Some points:
(0.7, 0.2, 1.2, 1.1, -1.6, -0.5, -1.1, -2.1, -1.8, 0.9, 1.2, 1.9, -0.3, 1.3, 0.3, 0.0, -1.6, -1.0, 0.0,
 1.7, 1.4, 1.3, 1.3, -1.7)
(0.0, 0.2, -0.1, 0.0, -0.4, 0.2, 1.3, -1.1, -1.8, 0.9, -1.4, -1.0, 0.4, -0.3, -0.3, -0.3, 0.4, 0.4, -0.5,
 0.8, -1.6, 2.2, -0.7, 0.9)
(0.0, -0.3, -0.6, -1.6, -0.5, 0.7, -0.2, -0.9, -1.9, -0.1, 2.3, 0.7, -0.6, -0.7, 0.1, 0.1, -3.7, 0.7, 1.0,
 -0.8, -1.1, 0.7, -1.2, -0.3)
(0.5, 1.0, 1.7, -1.1, 1.4, -0.5, -0.5, -0.6, -0.4, 0.5, 0.0, -0.4, -1.3, 1.2, -0.7, -1.1, 0.1, -0.3, 0.8,
 -0.9, -0.3, 0.5, 1.4, -0.5)
(-0.8, -0.5, -0.4, -1.4, -1.0, 1.0, 0.0, -1.8, -0.8, 1.2, 1.0, -1.9, 1.0, -1.9, -0.4, 0.3, -0.5, 1.3, -0.8,
 0.6, 0.3, -1.0, 0.1, -0.1)
(-0.3, -1.4, -0.8, -0.3, 1.4, -1.1, 0.4, 0.4, -0.7, 0.4, 0.2, -0.4, 0.6, 0.7, -1.3, 0.5, -0.1, 0.0, -0.7,
 0.9, -2.2, -1.5, -0.3, 2.2)
(1.0, -2.3, -0.9, -1.9, 0.8, 0.5, -1.3, 0.1, 1.7, 1.3, -1.6, -0.2, 1.4, -0.7, 0.3, 0.4, 2.9, -1.8, -0.2,
 -0.6, 0.6, 2.9, 0.5, 0.6)
(-0.8, 0.5, 0.8, 0.1, 0.1, 0.9, 0.8, -0.6, 0.7, 2.3, -3.1, 1.0, -1.4, -1.3, -0.7, -1.2, -1.7, -0.8, 0.1,
 -0.1, -1.9, -1.1, 0.5, 2.1)
(-0.8, 2.0, -0.6, 0.2, 1.3, 1.2, -0.3, -0.1, -0.6, 0.6, 0.2, -0.3, -1.0, 0.0, -1.2, 0.1, 0.7, -1.1, 0.1,
 0.7, 0.8, 0.3, 0.2, -0.4)
(0.4, -1.9, -1.5, -0.5, -0.6, -1.2, -1.5, 1.2, -0.6, 1.8, 0.8, -0.9, 0.8, 1.9, -0.8, 0.3, 0.5, 0.6, -0.7,
 0.2, -1.3, 0.6, 0.2, -1.5)
(1.5, -0.4, 0.6, 0.8, -1.1, 0.6, 0.3, 0.3, -0.4, -0.2, 1.0, -0.8, -2.0, 0.2, 1.2, -0.2, 0.6, -0.9, 1.8,
 0.4, -1.0, -0.7, -1.1, -1.4)
(-0.2, 0.3, 1.3, -1.0, -1.8, -1.1, -1.7, -0.1, -1.0, 0.1, 1.4, -0.2, -0.4, -1.1, -0.5, -1.7, 0.7, 0.6, -0.2,
 0.0, 0.3, -0.5, -0.9, 0.5)
(-2.0, 1.0, -0.6, -0.4, -0.2, 1.2, 1.3, 1.2, -0.8, -0.1, 1.2, -1.0, -0.2, 0.3, -1.4, 1.1, -0.1, 1.6, -0.4,
 0.5, 0.1, -0.8, 1.0, 1.9)
(-0.2, -0.5, 0.8, 1.0, 0.0, 0.4, 0.7, 0.7, 0.7, 0.9, -0.2, 0.7, 0.1, 0.4, -0.5, 0.6, 0.6, 0.2, -2.2,
 0.3, -0.5, 0.0, 1.1, -1.0)
(1.8, -0.8, 0.6, 1.5, 1.3, -1.2, 0.0, -0.7, 1.3, -1.2, -0.2, 0.6, -0.8, -1.9, -0.6, -2.4, 0.4, 0.7, 0.6,
 1.1, 1.6, 0.0, -2.5, -0.3)
(2.1, 0.9, -0.8, -0.2, 0.1, 0.9, 1.3, 1.1, -0.4, -2.1, -0.4, -0.2, 0.0, 0.0, 0.3, -0.7, 0.5, -0.5, 0.6,
 -0.6, 0.3, -1.4, -0.9, -0.5)
(-1.7, -0.1, 0.1, 1.9, 0.5, 1.0, -1.3, -0.1, 0.0, -0.6, 0.5, -1.0, -0.2, -0.7, -0.1, -0.3, 0.8, -1.3, -0.6,
 -0.9, -0.5, -0.7, -0.9, 1.7)
(1.3, -0.3, 0.3, 1.7, -0.7, 0.8, 0.5, 0.6, -0.6, 1.9, 1.2, -0.7, 0.4, 0.1, 0.1, 0.7, 0.4, -0.7, -0.1,
 0.0, 0.6, -0.3, -0.2, -1.0)
(-0.2, -0.5, -1.8, 0.3, -0.1, 0.2, -0.5, -0.8, 2.5, 1.3, 0.4, -0.6, 0.1, -1.9, 1.6, -0.6, 0.2, 0.3, 1.4,
 0.5, -0.2, -1.4, -1.9, -0.8)
(-0.7, 0.1, -0.9, -1.0, -0.9, 0.4, -2.2, 1.3, 1.1, 1.4, -1.8, -0.3, 1.9, -1.1, 0.0, 1.3, 0.4, 0.7, 0.2,
 0.4, 0.2, 0.4, 0.0, -0.9)
(-1.2, -1.5, -0.4, 1.7, 0.1, -1.0, 0.9, 0.5, -0.5, -0.1, 1.9, 0.2, 1.1, 0.0, 1.4, -1.0, -0.3, 0.0, 1.6,
 -0.8, 0.0, 0.7, -0.2, 0.1)
(-1.5, 1.0, -0.1, -1.0, 0.8, -1.1, -0.3, 1.4, 0.5, -0.8, -0.4, -0.1, -0.5, 0.6, 0.7, -0.1, -0.1, -0.4, -1.4,
 -0.8, -0.6, -1.2, 0.3, 1.7)
(-0.5, -0.7, 0.6, -0.1, -1.1, 0.3, 1.3, 0.3, 2.2, 0.4, -0.7, -0.4, 1.0, 1.0, 0.9, 1.8, -1.0, 0.3, 0.1,
 -0.2, -0.8, -0.2, 1.9, 0.0)
(-0.6, -1.4, 0.1, 3.1, -1.2, 0.5, 0.4, -1.8, -0.3, 0.9, 1.0, 1.2, 0.6, -0.9, 1.9, -0.2, 0.5, -0.1, 0.2,
 0.6, 1.6, -1.0, 2.5, -2.5)
(-0.8, 0.0, 1.4, 0.5, -0.3, -0.6, 0.4, 0.8, 0.4, -0.5, -0.6, 0.1, 0.2, 1.2, 0.5, 0.6, 0.1, 1.4, 0.4,
 1.2, -0.6, 0.6, 1.5, -0.3)
(0.3, -1.2, 0.2, -1.8, 0.4, 0.3, 0.4, -0.8, 1.5, -0.2, -0.1, -0.4, 0.7, -0.3, 0.3, 0.9, 1.1, 0.6, -1.3,
 0.2, -0.2, -0.3, 0.0, 0.1)
(-1.5, 1.2, -0.2, -2.1, 1.0, 0.8, -0.4, -0.3, 0.2, 1.7, -0.5, -0.7, -0.7, 0.9, 1.4, 0.2, -1.1, -0.3, -0.3,
 -0.4, -1.4, -0.6, -0.1, -0.2)
(-0.6, 1.3, 1.6, -1.2, -0.8, 1.2, 0.4, 1.1, 0.8, -0.5, -0.2, 1.6, 0.3, 1.0, -1.1, -2.2, -0.3, 1.0, -0.5,
 1.9, -1.1, 1.5, 0.6, -1.2)
(0.9, 3.1, -0.2, -0.3, -0.2, -0.9, 0.9, -0.6, 0.4, -0.9, 1.0, 1.5, -1.4, 0.3, 1.6, -0.2, -1.8, -0.2, -1.8,
 0.2, 0.9, -0.4, -1.4, 0.0)
(1.3, -0.7, 0.3, 0.0, 0.4, -0.4, -1.7, 0.6, 0.2, -0.5, 0.5, -0.2, -0.1, 1.0, -0.9, 0.0, -0.9, -0.5, -1.2,
 0.5, 1.4, 0.2, -0.2, -0.4)
(0.7, 0.2, -1.4, 0.4, 0.2, 0.6, 1.0, -0.3, 0.0, -2.5, 1.3, -0.3, 0.4, -0.1, 1.8, 0.9, -0.3, -0.6, -1.3,
 -1.3, 0.4, 3.3, 0.0, 0.6)
(1.1, 2.5, 1.4, 0.4, 0.4, 0.3, 1.3, -0.2, 0.7, -0.4, 1.3, -0.3, 0.2, 0.9, -0.5, -1.5, -0.2, 0.0, -1.4,
 -0.4, -0.4, -1.6, 1.4, 2.3)
(-0.7, 0.4, 0.2, 0.0, -1.0, -2.2, 0.4, 1.3, 0.1, -0.4, -0.8, 1.3, 1.5, 0.1, 0.1, -1.1, 0.0, -1.5, 0.1,
 0.4, 0.9, 1.8, -0.2, 0.6)
(-0.9, -0.2, -1.1, -0.4, 0.5, -0.5, 0.3, 0.2, 0.0, 2.1, 0.4, 0.0, 0.5, 0.4, 0.5, 0.0, 0.4, -0.1, 0.5,
 -0.2, 1.3, -0.8, 0.4, -1.6)
(0.1, 1.3, 0.8, -1.4, -0.1, 0.4, 0.3, -0.2, 1.1, -1.6, 1.4, -0.5, -0.8, 0.9, -1.3, 0.0, -0.8, 0.4, 2.0,
 0.1, 0.4, 0.9, 0.4, 0.5)
(-0.3, 0.0, 0.3, 0.3, -0.3, -0.6, -0.6, 0.4, 0.6, 0.9, -1.9, 0.2, 0.6, 0.7, -0.8, -2.3, -0.7, 1.8, -0.5,
 -0.8, 1.3, -0.3, 0.1, 0.2)
(0.2, -0.7, -1.0, -0.7, 0.3, -1.2, -0.1, 0.0, 0.5, 0.4, 0.8, 1.2, 0.1, 2.2, -0.8, 0.7, 1.0, 1.3, 0.9,
 -2.0, 0.5, 0.6, -0.8, -1.0)
(0.7, 0.8, -0.6, 0.1, 0.8, 1.0, 0.8, -1.0, -0.9, -0.1, -0.4, 0.8, -1.4, -0.6, 0.3, -0.1, -1.2, 0.2, 0.1,
 -0.8, 1.6, -0.7, 0.7, 0.5)
(0.2, 0.6, 0.4, 1.5, -0.5, 0.5, -0.1, -0.5, 0.9, -1.8, 1.6, -0.2, 0.1, -0.1, -0.1, -0.1, -0.8, -0.7, 0.6,
 0.6, -1.6, -0.4, 0.4, -1.3)
(2.2, -0.6, -0.1, 0.5, -0.7, 0.6, 1.0, -0.2, 0.9, -1.0, -1.4, 1.0, 0.4, 1.3, 0.1, -0.5, 0.7, -0.6, 0.0,
 1.0, 0.9, -0.2, -0.3, 0.1)
(-1.2, -0.9, 0.0, 0.4, -1.6, 1.8, -0.4, 0.0, 0.3, 0.2, -0.2, -1.5, -0.7, -0.6, -0.8, -2.6, 0.5, 0.0, 0.1,
 0.4, -0.2, 0.4, -1.0, 1.7)
(0.8, -0.9, -1.1, -2.1, 1.2, 0.6, -0.7, -0.5, -1.4, 0.3, -0.7, 1.4, 1.4, 0.1, 1.6, 0.4, -0.2, 0.2, 0.3,
 -0.3, 0.0, -0.3, -0.5, 2.0)
(-0.5, 0.6, 1.4, 1.1, -1.5, 1.0, -0.3, -2.8, 1.8, 0.1, -1.7, -1.3, -0.2, 0.7, -2.1, -1.2, 0.7, 0.6, -0.1,
 0.8, -0.3, -1.2, 0.5, 1.0)
(1.3, -0.7, 0.0, 1.0, -0.3, 0.2, 1.7, -0.8, -0.7, 1.3, 1.7, -0.5, 0.2, 2.1, 1.9, 1.3, 1.8, 0.7, 1.9,
 -0.8, 1.3, 1.1, -1.2, -0.2)
(-0.2, -0.6, -0.5, 1.7, -0.2, 0.0, -1.2, 0.9, 1.4, -1.7, -0.6, 0.7, 0.1, -3.0, -0.4, 1.6, 1.7, -2.0, 1.4,
 0.6, -0.2, -0.8, 1.1, -0.9)
(-2.0, 0.7, -0.5, -1.9, 0.3, 0.8, 0.9, 0.7, -2.5, 0.7, -0.7, 0.8, 0.2, -1.2, 0.3, 0.9, 0.9, 0.5, -0.9,
 -1.2, -0.6, 2.7, -0.4, -0.1)
(0.6, -0.6, 1.0, 1.8, 1.3, 0.7, -0.8, -0.5, 0.0, -0.3, 0.0, -0.5, 1.3, -0.2, -0.6, 1.3, 0.6, -0.9, -0.2,
 0.0, 2.1, -0.7, 1.2, 1.4)
(-0.8, 1.1, 1.9, -0.2, 0.4, 0.0, 1.6, 0.2, -0.3, -1.2, -0.7, -1.5, 0.5, -0.9, 0.4, 1.1, -1.2, 1.4, 0.1,
 -0.5, -0.4, 0.7, -1.4, -1.2)
These points spread out most along one direction. How far along it is each point below, from 0 to 99? The average is 50, and the first point in the table lies past the average. One standard deviation of the points above along it is 16.
(-1.3, -1.1, -1.1, -1.8, -0.4, -1.3, 0.5, -0.9, 0.2, -1.0, -0.5, 0.4, 1.8, 1.0, -0.4, 0.5, 0.4, -1.0, -1.0,
 0.8, 2.1, 2.7, 0.2, 0.3) 56
(-0.8, 1.4, 0.7, 0.0, 0.0, 1.6, -0.6, 0.4, -1.4, 2.4, -0.4, 0.0, 0.3, 1.2, -0.7, -0.2, -0.1, 0.4, -0.3,
 -0.4, -3.0, -1.2, 0.4, -0.4) 27
(0.9, 0.0, 1.8, -0.6, 0.7, -1.5, 0.7, 2.2, -0.4, -1.6, -1.1, 1.5, -1.7, -0.7, 0.7, 0.5, 0.3, 0.1, 1.6,
 0.6, -0.1, 0.8, 0.4, -1.3) 57
(0.5, -2.4, -1.6, -1.0, -0.5, -0.8, -0.8, 0.9, -0.5, 1.0, -2.3, -2.3, 1.3, 0.5, -0.2, 1.5, 1.2, -3.0, 1.8,
 -1.8, 0.7, -0.7, 0.2, 0.5) 65
(-0.5, 0.8, -0.3, -0.5, 0.9, 0.0, -0.8, 0.3, -1.6, -0.1, 1.0, -0.8, -1.6, -0.6, -0.9, -0.1, -0.2, 1.0, -1.9,
 0.9, -0.5, 0.1, 2.2, 0.5) 31
(-0.3, -0.8, 0.3, 0.3, 1.1, 0.0, 0.3, -0.1, 1.4, 1.3, -1.3, -0.3, 0.0, 1.7, 0.1, 0.7, 0.2, -0.8, -1.0,
 -0.8, -0.6, -1.9, -0.9, 0.8) 42
(-0.2, 0.9, -1.0, -0.2, -0.1, -1.0, 1.2, -0.6, 0.6, 0.0, -0.1, 0.4, -0.5, -2.4, -1.1, 0.1, 0.3, -0.6, 0.2,
 -1.6, -1.1, -0.5, 3.4, 1.3) 37
(0.1, -1.7, 0.3, 0.3, -0.8, -1.1, 0.3, -0.6, -0.3, -0.2, 0.7, -0.7, -0.2, -0.9, -2.4, 0.8, 0.4, 1.0, 1.1,
 0.1, 0.4, -0.7, -2.0, 1.2) 53
(0.7, -0.3, -1.4, 0.9, 1.4, -2.5, -0.6, -0.8, 0.4, -1.1, 1.5, 0.5, 0.4, 0.0, 0.7, 0.8, 0.3, 0.6, 0.6,
 -0.4, -1.0, 0.2, -0.3, -1.6) 72
(0.5, -0.9, 0.7, 0.7, 0.0, -0.8, -0.8, 1.3, 0.0, -2.2, -0.2, 1.1, 0.2, -0.2, 1.4, 0.5, -0.5, 1.1, -1.4,
 0.0, 1.3, -0.5, -1.5, -1.0) 64
(0.6, -0.6, -0.7, -0.8, -0.1, -0.3, -2.0, 0.5, -0.2, -0.8, -0.4, -1.3, 0.6, 0.1, 2.1, 1.2, 1.1, 2.1, 1.6,
 -0.3, -0.1, -0.4, -2.1, 0.2) 60
(0.2, 1.6, 0.4, 1.0, 0.6, -0.2, -0.9, 2.0, -0.8, -1.2, 0.5, 1.8, -1.3, -0.3, 0.2, -1.0, -0.7, 1.0, -0.5,
 0.8, 0.5, -1.2, 0.5, -0.4) 45
(0.3, 1.3, -0.2, 0.7, 0.3, -1.1, -1.1, -0.1, -1.6, -0.4, 0.2, -0.7, -0.7, 0.6, -2.5, 1.0, -1.4, -0.9, -1.0,
 -0.8, 0.1, 0.6, -0.5, 0.2) 40
(0.3, 0.5, -0.7, 1.3, 0.1, 0.9, 0.5, -1.2, 0.4, 0.1, -0.7, 1.4, -1.5, -1.3, 1.5, -0.5, -0.5, -1.7, 0.6,
 -0.2, -1.7, -0.4, -0.5, -0.2) 53
(0.3, -0.5, -0.3, -0.9, 0.2, 0.4, 1.2, 1.0, -0.2, -1.8, -1.1, 0.7, -1.5, -1.0, 0.1, -1.2, -1.4, -0.2, -0.2,
 0.9, 1.3, -0.7, -0.3, -0.9) 46
